One turn moves every row onto another: examples first, then more rows asked
j408: -1.30 +3.57 -2.41 +1.97 +1.77 -1.22 -2.29 -0.62 -1.08 +1.84 +3.00 +1.52 -4.73 +1.36 +2.99 -0.87 +0.86 +4.71 +1.14 -1.21
j881: -1.42 -2.51 +1.25 +0.05 +0.16 -0.58 -0.91 -0.01 +1.62 +1.18 +2.07 +0.41 +0.11 +0.92 +1.08 +0.85 -1.11 -4.58 +3.07 +0.51
j753: +0.12 +3.14 -0.64 +0.38 -3.21 -1.05 +4.05 -2.64 +2.38 +1.28 -4.61 -0.89 -1.67 +1.95 +1.25 -3.21 +0.74 +2.67 -2.91 -1.03
j310: +2.20 +3.63 -2.89 -0.75 +4.20 -3.32 +3.08 -3.45 -0.05 -0.40 +1.38 -0.16 +3.35 -0.11 -0.18 +0.50 +2.54 +1.36 -0.31 +0.15
j724: +3.24 -3.14 -2.62 -1.93 -1.27 +2.43 -0.35 -1.21 -2.13 -2.00 +0.77 +0.33 +0.71 -1.16 +1.20 -2.47 -1.29 +1.51 -0.25 +0.30
j807: -2.29 -0.16 +1.99 +2.01 -0.76 -1.78 -2.92 -2.97 -0.41 -2.32 -2.64 -2.25 -3.09 +3.07 -3.02 +0.32 -0.80 +3.90 +2.69 -0.12
j538: -3.85 +2.74 +1.99 +1.62 -1.13 +3.07 +0.95 +1.19 +2.67 +1.66 -0.75 +3.50 -1.09 -0.71 -0.85 -2.00 +0.87 +0.21 +0.81 +3.45
j671: -2.93 +3.39 -4.42 +1.71 +1.63 -1.30 -1.08 -1.65 +0.96 +3.86 +0.57 +1.23 -2.79 +2.71 +1.95 -0.99 +0.37 +5.04 +1.22 -1.37
j891: +0.59 -2.76 +2.59 -1.53 -0.82 -0.22 +0.77 -0.69 -1.34 -0.92 -3.43 -0.78 +3.14 -2.42 -1.82 -0.52 +0.83 -0.04 -3.76 +0.99
j317: -0.49 -1.90 +2.03 +1.83 -3.01 -3.61 -3.32 -1.58 -1.66 -1.71 -2.72 -2.36 -3.38 +2.30 -1.10 -0.60 -1.13 +2.93 +1.28 -1.18
j738: +3.32 +3.27 +0.37 +1.27 +3.70 -3.28 -3.72 -2.13 -0.52 -1.98 +0.59 +0.95 +1.60 +2.44 -0.15 -3.67 +0.10 +0.45 -1.56 +0.99
j72: +1.67 +3.15 -3.47 -1.74 +3.64 -1.51 +2.48 -0.51 -0.93 +0.84 +0.66 +1.83 +2.43 -0.05 +2.59 -0.01 +4.24 -0.78 -1.60 +0.20
j577: -2.02 -1.24 -1.90 +2.45 +1.30 -1.54 +1.13 +1.28 -5.75 +0.45 -1.49 +0.42 -0.19 -2.18 -2.81 +1.01 +1.30 +3.91 +2.92 -2.18
j82: -0.85 +4.34 +4.16 +3.91 -0.02 -2.80 +2.95 -0.59 -1.76 -0.85 +1.22 +2.51 -0.19 +0.33 -0.75 -0.33 +2.47 -2.94 +2.06 -0.46
j291: -0.92 +0.00 -0.47 +1.75 +3.06 -0.68 +0.82 +0.98 -6.62 -0.35 -0.36 +1.17 +0.86 -1.32 -2.71 +0.66 +3.21 +4.80 +2.24 +0.50
j986: +2.80 -3.72 +0.08 -2.80 -1.31 +0.79 -0.54 -1.06 -1.88 -2.52 -0.79 +0.27 +1.17 -2.11 -0.25 -2.31 +0.07 +1.32 -2.71 +0.62
j288: -3.27 -0.97 -1.26 +1.76 +1.24 -0.48 +1.47 +1.51 -6.45 +1.24 -1.45 -0.23 -0.12 -2.22 -1.63 +0.81 +1.44 +3.21 +2.97 -1.44
j339: +2.35 +3.20 -1.94 +1.19 +3.06 -4.81 +3.07 -5.53 -0.10 -0.89 +2.22 -0.76 +1.17 -0.81 -1.61 +0.15 +0.59 +1.77 +0.35 +0.00
j322: -0.43 +2.66 -1.01 +0.63 -4.33 +0.22 +5.43 -1.09 +1.46 +0.42 -3.96 -0.74 -2.07 +0.78 -0.72 -0.65 +1.30 +4.32 -1.98 -0.35
j566: -2.09 +0.52 +0.93 +2.24 +1.88 -2.69 +2.89 -1.93 +1.50 +2.62 -5.73 -1.11 +1.38 +0.88 -3.50 +0.35 +2.51 +2.02 -2.63 +1.28
j544: -3.87 +2.88 +2.10 +2.67 -0.11 +2.96 +1.37 +0.76 +2.16 +2.29 -0.68 +3.23 +0.17 -0.79 -1.10 -2.54 +0.00 -0.38 +0.19 +3.42
j319: -1.35 +3.09 -3.49 +3.12 +1.33 -1.47 -1.43 +0.20 -0.71 +1.54 +2.53 +1.20 -3.89 +1.60 +2.89 -0.72 +0.92 +5.91 +1.16 -0.60
j34: -1.15 -2.01 +1.19 +0.21 -0.08 -0.99 -0.76 +0.14 +2.13 +1.79 +1.62 +1.15 -0.98 +0.49 +1.45 +1.75 -0.66 -4.85 +1.58 +0.82
j574: -1.49 -1.02 +1.21 +2.03 -0.70 -2.04 -2.60 -3.04 -0.88 -1.75 -2.69 -1.23 -3.38 +3.86 -2.39 +0.25 -2.21 +4.47 +2.43 +0.00
j888: +0.40 +3.73 +0.81 +0.14 -0.80 -1.93 +0.85 -3.41 +3.69 +0.04 -2.73 -0.88 -0.99 +3.54 +0.76 -5.15 +0.38 +0.27 -3.22 -0.55
j702: -0.33 -1.60 -2.89 -1.22 -1.67 -0.21 +0.32 +3.12 -2.44 +1.36 -1.64 +2.25 +0.10 +1.72 +3.20 -1.23 +2.34 -0.36 -3.71 -1.62
j361: -0.31 +3.93 +3.74 +3.59 +0.00 -2.17 +2.37 +0.16 -1.38 -2.16 +0.95 +2.33 -0.07 +1.61 -1.11 -0.87 +2.81 -3.87 +1.94 -0.18

j566 goes to -> j738
j72 goes to -> j891
j538 goes to -> j82
Now these:
j288 goes to -> j807
j317 goes to -> j671
j339 goes to -> j724
j577 goes to -> j574
j361 goes to -> j34
j753 goes to -> j310

